In the rows, 128 means zero.
Each path below is one point turned by a fixed rotation once a step. After each direction that follows a path, write how fast that rotation turns it, in degrees each step (0 if it stays still).
Each turn is a multiple of 5 degrees from 10 to 175, or 0.
Each row of a path follows its step; steps can be skipped.
Rotation 1:
step 0: [126 120 126 121 119 121 137 128 132 124 127 130 123 117 121 117 114 124
 134 128 135 133 131 136 124 133 131 124 124 125 134 128 122 125 125 130
 127 122 131 133 133 135 136 128 127 127 128 123 136 122 122 117 130 132
 133 135 123 121 130 126 136 120 127 135 128 138 129 126 130 128 130 124
 114 134 124 134 131 128]
step 3: [132 128 119 126 124 132 131 139 137 122 127 127 131 131 114 127 130 132
 135 127 126 127 132 120 122 132 130 121 138 129 140 127 133 123 119 125
 132 132 125 139 131 126 142 133 126 129 127 131 133 121 130 127 127 133
 119 128 131 131 134 125 131 138 123 134 121 136 134 130 136 127 129 129
 119 126 119 125 128 134]
step 4: [135 137 118 128 129 126 132 129 133 123 129 133 128 129 123 130 125 132
 134 131 120 129 130 125 126 133 134 129 126 128 136 124 127 128 123 130
 136 126 122 139 120 132 135 136 139 119 126 135 132 134 124 119 129 129
 122 130 130 124 137 117 126 126 127 138 133 136 128 135 136 128 141 124
 118 132 130 127 119 125]
step 7: [131 118 121 136 122 135 137 130 136 132 125 129 116 127 122 125 128 127
 128 136 131 132 126 132 126 131 129 127 123 126 118 132 137 124 128 128
 136 117 124 141 128 129 134 118 136 129 134 129 131 125 123 128 122 131
 123 130 129 140 135 128 136 128 129 139 127 135 124 129 124 130 133 130
 121 137 120 120 131 129]
step 8: [128 123 125 126 124 128 132 133 143 125 124 131 120 130 115 124 127 137
 132 129 118 125 131 133 125 128 124 132 124 137 134 133 129 122 124 118
 133 134 118 136 124 132 132 120 128 131 124 130 128 123 130 130 129 133
 129 128 128 126 141 124 125 130 130 130 128 137 124 130 129 128 132 131
 126 138 121 113 137 139]
step 13: [135 120 120 133 119 130 125 130 134 130 126 134 128 131 114 123 133 123
 133 129 133 124 131 129 125 129 127 127 124 128 127 137 136 125 127 111
 127 129 126 141 132 133 130 127 138 131 135 130 133 131 120 121 127 128
 131 137 121 127 138 125 116 124 129 140 118 135 126 128 131 126 137 130
 125 131 124 123 132 131]
step 14: [129 130 117 127 116 129 129 141 142 125 131 129 127 137 109 125 127 133
 129 132 130 133 117 123 126 128 129 135 117 125 135 132 130 123 120 119
 130 133 122 136 129 131 133 126 134 128 131 133 122 124 131 132 128 128
 132 128 127 122 133 122 131 128 133 131 128 129 128 130 127 128 133 137
 122 130 121 132 121 132]
step 17: [126 127 127 123 118 120 134 135 127 130 130 128 124 130 119 129 113 120
 136 134 128 122 138 133 124 127 134 123 119 128 125 131 118 127 134 130
 129 123 125 140 120 131 134 127 132 130 131 124 133 120 134 128 122 134
 128 130 129 116 135 128 134 126 127 144 126 124 130 128 129 128 136 131
 127 133 126 120 128 128]
step 19: [125 120 126 137 126 131 132 134 135 131 133 135 122 125 115 117 127 146
 129 134 131 132 133 130 128 128 127 133 117 128 135 126 131 126 130 124
 134 130 125 138 123 132 128 128 136 136 135 130 120 128 120 122 127 129
 128 130 124 119 132 135 126 127 131 139 127 137 128 131 132 126 138 136
 119 130 128 123 129 127]
Directions:
[130 127 128 127 129 129 131 129 131 126 128 128 128 129 128 127 127 128
 126 129 129 129 128 125 127 128 126 128 129 127 127 127 128 129 126 129
 129 128 127 128 130 126 127 128 128 128 128 126 127 127 128 129 127 129
 128 127 129 127 127 131 129 128 127 129 128 127 129 127 126 127 125 130
 126 128 129 128 128 129]
160
[126 127 129 127 129 129 127 125 128 127 125 129 127 128 128 128 129 128
 127 129 126 126 128 129 130 126 127 129 127 129 129 128 130 128 125 130
 129 129 129 129 129 126 130 126 129 130 127 129 128 129 128 129 127 129
 128 127 130 127 128 128 128 128 129 128 127 128 128 126 126 129 129 125
 128 129 129 127 127 126]
25
[128 127 128 126 129 127 126 127 127 128 128 129 131 128 126 127 126 127
 129 128 128 128 128 129 127 128 128 129 126 129 127 129 128 128 125 127
 128 128 126 127 130 129 127 131 129 127 127 129 127 129 128 126 131 129
 128 127 127 126 129 129 127 124 129 126 128 127 126 127 128 128 129 128
 126 127 127 129 127 128]
80
[129 129 128 128 127 127 128 128 130 127 126 128 129 128 126 131 130 127
 127 125 127 127 128 129 129 128 125 126 128 128 129 129 126 128 130 129
 128 129 127 126 132 129 127 129 128 130 129 129 128 128 127 128 128 129
 127 126 127 129 127 128 125 128 127 129 128 130 127 129 130 128 127 129
 127 129 128 127 128 128]
145
[126 127 126 125 127 129 128 127 127 128 127 127 130 128 129 126 128 127
 129 126 129 128 127 127 126 127 127 129 127 129 129 127 130 129 127 132
 127 127 128 127 128 128 129 131 127 129 128 128 128 126 128 128 127 128
 129 128 127 128 128 127 129 129 128 127 126 129 130 130 129 128 127 126
 127 127 128 127 130 130]
120
Rotation 2:
step 3: [130 129 136 132 120 127 133 125 123 139 126 126 133 116 129 131 129 135
 128 115 132 129 128 128 122 128 129 126 114 126 128 117 128 129 129 125
 134 126 131 138 127 125 133 124 132 133 118 127 139 126 131 122 130 124
 118 127 130 123 118 128 129 128 131 125 126 125 140 134 131 133 135 129
 128 130 138 132 134 132]
step 6: [131 121 127 131 122 130 128 125 114 125 128 128 141 119 135 123 125 134
 131 122 129 118 133 125 128 124 129 125 122 120 122 123 135 134 124 127
 127 121 128 124 128 126 129 122 128 138 117 123 140 125 126 126 134 114
 122 119 126 128 131 132 127 122 135 133 134 127 133 127 134 135 123 123
 120 129 129 128 129 126]
step 7: [131 123 123 136 123 131 125 133 123 128 122 126 139 128 130 124 124 133
 141 121 136 124 125 121 138 132 133 124 124 126 137 121 131 118 130 131
 129 119 128 133 132 122 134 131 129 133 124 130 128 126 128 123 137 131
 117 131 127 133 124 128 125 133 125 133 131 113 139 123 132 124 128 129
 122 137 130 127 126 126]
step 9: [131 131 125 127 123 129 127 125 127 130 121 123 140 127 136 118 122 130
 132 118 130 111 126 133 126 123 128 125 116 128 130 116 129 124 131 122
 133 124 126 135 128 127 133 130 131 137 121 122 137 120 131 132 135 128
 127 127 134 121 121 126 127 135 130 132 127 122 137 130 135 124 129 133
 130 131 137 134 126 124]
step 11: [128 136 126 130 133 134 131 125 115 130 120 117 138 122 135 120 126 130
 131 122 134 121 132 137 127 129 133 127 123 128 130 119 135 125 128 125
 128 124 138 127 124 122 124 129 140 131 117 121 135 131 123 125 134 128
 128 132 126 131 128 128 124 137 136 122 119 126 136 121 132 133 121 124
 130 131 135 129 129 131]
step 12: [138 122 124 130 130 127 133 125 118 127 128 126 144 134 135 122 122 124
 140 122 130 117 127 129 127 116 127 119 130 126 124 123 134 125 127 137
 134 126 125 126 132 132 127 132 126 136 120 129 138 135 126 127 128 125
 116 125 128 132 130 136 126 125 133 131 127 123 126 128 129 132 123 122
 127 134 130 132 125 120]
step 14: [140 128 127 127 133 122 130 129 122 136 122 113 142 133 133 127 123 132
 132 129 125 118 132 127 124 130 139 119 124 125 124 117 137 134 128 135
 137 128 126 124 138 129 129 124 134 136 121 126 134 129 125 120 131 125
 125 127 128 128 126 129 126 131 126 120 132 126 130 125 128 128 127 131
 126 128 128 139 134 134]
step 19: [124 134 131 137 126 130 132 126 122 130 130 115 136 122 135 131 116 125
 126 119 138 125 130 122 125 121 136 130 123 127 126 120 133 128 126 122
 131 128 126 130 137 127 129 126 127 130 120 135 125 128 127 124 136 123
 131 130 130 135 127 132 120 125 134 132 128 117 133 116 136 127 128 134
 121 134 131 134 136 133]
step 23: [133 128 130 133 124 130 133 131 117 135 123 125 138 121 130 126 122 119
 129 120 138 126 119 127 130 125 128 132 122 129 124 122 130 122 129 131
 124 125 136 126 117 133 130 131 133 145 126 126 138 121 133 120 139 125
 127 126 140 127 127 122 125 127 135 135 121 125 130 127 134 127 128 129
 125 124 132 128 124 125]
Directions:
[126 130 129 127 126 129 127 128 128 130 127 127 128 127 128 127 128 130
 130 128 127 128 128 130 131 126 128 131 127 132 131 127 127 126 128 127
 128 127 128 131 128 127 128 128 128 127 128 128 129 129 129 128 129 130
 130 129 129 129 127 127 127 128 129 126 127 126 129 128 128 126 129 128
 128 128 128 126 130 128]
175
[128 127 128 128 124 128 127 128 127 128 127 127 126 128 126 130 128 127
 127 127 130 128 128 127 128 127 129 130 127 129 128 127 128 129 128 127
 127 126 128 131 129 130 128 128 127 130 128 128 127 124 128 127 127 128
 127 127 129 128 129 129 125 126 130 128 131 128 129 130 128 129 128 128
 129 129 128 128 127 127]
110
[128 127 128 127 128 129 128 126 127 126 129 130 128 127 126 126 127 129
 129 128 129 127 127 127 126 126 127 126 126 129 130 130 126 129 130 128
 127 127 127 128 127 130 129 129 129 128 127 129 128 129 130 129 128 128
 126 126 129 127 126 129 130 128 127 129 128 127 128 129 128 128 126 128
 125 127 129 130 129 126]
125
Rotation 3:
step 2: [135 126 144 127 125 137 132 129 123 132 125 130 125 134 122 116 131 133
 127 124 122 128 128 122 132 130 115 129 126 128 122 125 130 128 124 142
 139 127 132 134 129 121 126 125 122 126 125 126 130 122 133 119 117 127
 128 126 125 132 130 126 132 130 126 133 131 119 136 123 138 128 126 135
 135 125 134 133 133 130]
step 4: [116 134 139 127 135 136 126 120 130 128 131 131 131 130 126 129 120 137
 119 124 131 130 124 135 127 119 129 122 126 130 127 116 128 138 122 125
 137 128 129 133 121 124 124 139 126 123 126 127 126 129 120 126 123 122
 126 137 120 123 128 117 129 117 127 129 131 134 127 129 119 119 129 129
 131 126 127 123 134 126]
step 9: [117 136 125 136 129 131 133 129 134 120 134 138 132 128 128 125 130 133
 121 129 122 129 125 131 128 132 135 125 125 132 117 123 130 123 129 127
 129 128 115 132 125 133 118 130 126 121 125 134 129 120 116 132 124 128
 129 138 126 127 129 124 119 120 128 129 132 126 136 133 125 117 131 138
 126 117 122 127 130 122]
step 12: [128 130 125 122 118 121 124 119 140 129 126 131 130 135 119 132 131 136
 123 127 127 127 129 125 131 130 134 125 120 131 117 126 130 131 115 133
 129 129 125 131 124 122 131 121 125 121 126 129 136 120 131 129 127 122
 120 128 131 124 124 129 121 115 126 126 126 140 133 141 124 121 123 135
 128 123 132 127 123 127]
step 18: [131 129 133 133 120 140 132 119 128 127 123 113 128 126 126 129 130 131
 121 121 126 123 127 120 130 130 135 133 129 123 129 129 130 131 127 132
 139 130 130 125 124 130 127 134 126 121 122 127 123 118 133 122 117 123
 122 124 122 118 124 129 128 127 124 128 118 125 137 127 130 137 132 128
 119 128 130 141 120 125]
step 20: [127 128 119 123 124 127 128 119 127 124 132 127 131 123 125 121 135 131
 133 130 135 124 132 130 130 121 125 132 125 126 122 118 131 126 127 117
 139 138 131 127 128 129 125 127 119 119 120 131 125 128 118 126 132 121
 127 135 122 117 120 133 117 122 123 136 136 138 129 125 128 126 129 131
 129 125 121 123 133 126]
step 22: [125 127 138 119 128 122 129 132 117 129 124 129 128 128 124 120 126 128
 129 142 132 122 126 130 137 128 121 128 121 126 131 125 138 127 116 134
 129 136 120 123 127 134 114 124 134 134 127 119 134 130 132 138 133 129
 126 129 128 123 132 127 118 131 124 126 132 123 132 128 129 137 122 132
 130 121 129 135 130 123]
step 23: [130 127 131 125 123 121 137 114 134 124 131 132 126 129 117 129 129 132
 122 132 125 122 128 128 134 127 133 131 121 115 139 118 123 126 122 123
 132 128 130 126 124 126 129 128 121 117 129 134 117 126 133 123 124 124
 124 124 128 115 121 125 128 127 127 126 120 134 130 121 131 128 126 130
 115 123 126 132 128 121]
step 25: [137 128 123 129 114 121 130 130 129 120 128 127 127 133 130 117 133 128
 129 134 132 130 129 138 129 131 121 126 124 127 126 120 127 120 128 137
 133 129 121 139 124 138 120 134 121 122 123 127 130 128 123 131 136 119
 131 131 124 128 127 122 119 132 125 137 133 129 128 127 134 135 135 131
 135 116 124 124 128 122]
Directions:
[126 128 128 127 127 129 127 130 126 127 128 128 130 128 128 128 126 129
 128 127 128 129 130 128 128 130 129 128 130 126 128 127 127 129 130 129
 127 129 125 128 129 127 126 126 127 128 127 130 129 130 128 129 127 129
 128 129 128 129 128 125 127 130 127 128 126 130 128 129 125 128 127 128
 126 130 129 128 128 128]
140
[127 131 128 127 130 128 129 128 127 128 130 128 129 129 129 126 126 131
 129 128 128 128 127 125 130 129 127 129 128 130 127 128 128 127 128 128
 128 129 127 127 130 129 128 127 127 128 128 129 127 129 127 126 128 128
 129 127 128 129 129 130 127 127 128 128 128 125 128 127 127 127 128 128
 130 129 125 128 130 127]
60
[126 128 126 127 132 130 127 127 127 129 128 128 127 127 125 127 128 128
 129 127 130 128 127 127 129 127 129 129 126 129 130 126 125 129 130 127
 129 127 129 130 127 128 130 129 129 128 128 128 128 129 126 129 128 127
 128 128 129 128 126 127 128 130 127 128 126 129 128 127 129 129 128 127
 129 129 129 127 129 130]
110
[129 128 129 127 127 129 127 127 127 130 128 130 130 128 131 127 127 128
 129 130 129 128 128 128 129 130 128 131 128 130 131 130 126 129 128 126
 128 128 128 125 127 127 127 128 128 129 129 127 129 128 127 129 129 128
 127 128 126 127 127 130 127 128 129 127 127 129 126 132 130 127 127 129
 129 127 130 127 128 129]
155
[128 128 129 128 127 129 127 128 128 127 127 126 126 129 126 127 127 127
 127 128 129 129 126 128 129 128 128 129 131 131 130 128 130 129 127 128
 126 129 129 128 128 129 128 129 129 128 129 128 128 128 129 128 129 128
 131 129 125 129 129 125 128 127 128 127 128 128 128 128 127 129 128 127
 130 126 129 126 128 130]
125
[129 129 127 129 129 129 129 129 128 128 130 129 130 127 127 128 129 125
 129 127 128 128 129 129 130 128 125 129 129 130 126 125 129 128 129 127
 129 125 128 128 128 131 128 128 128 130 130 129 128 127 128 127 128 127
 128 131 128 126 129 127 129 128 128 130 127 129 126 129 126 128 127 128
 129 128 128 130 128 128]
65
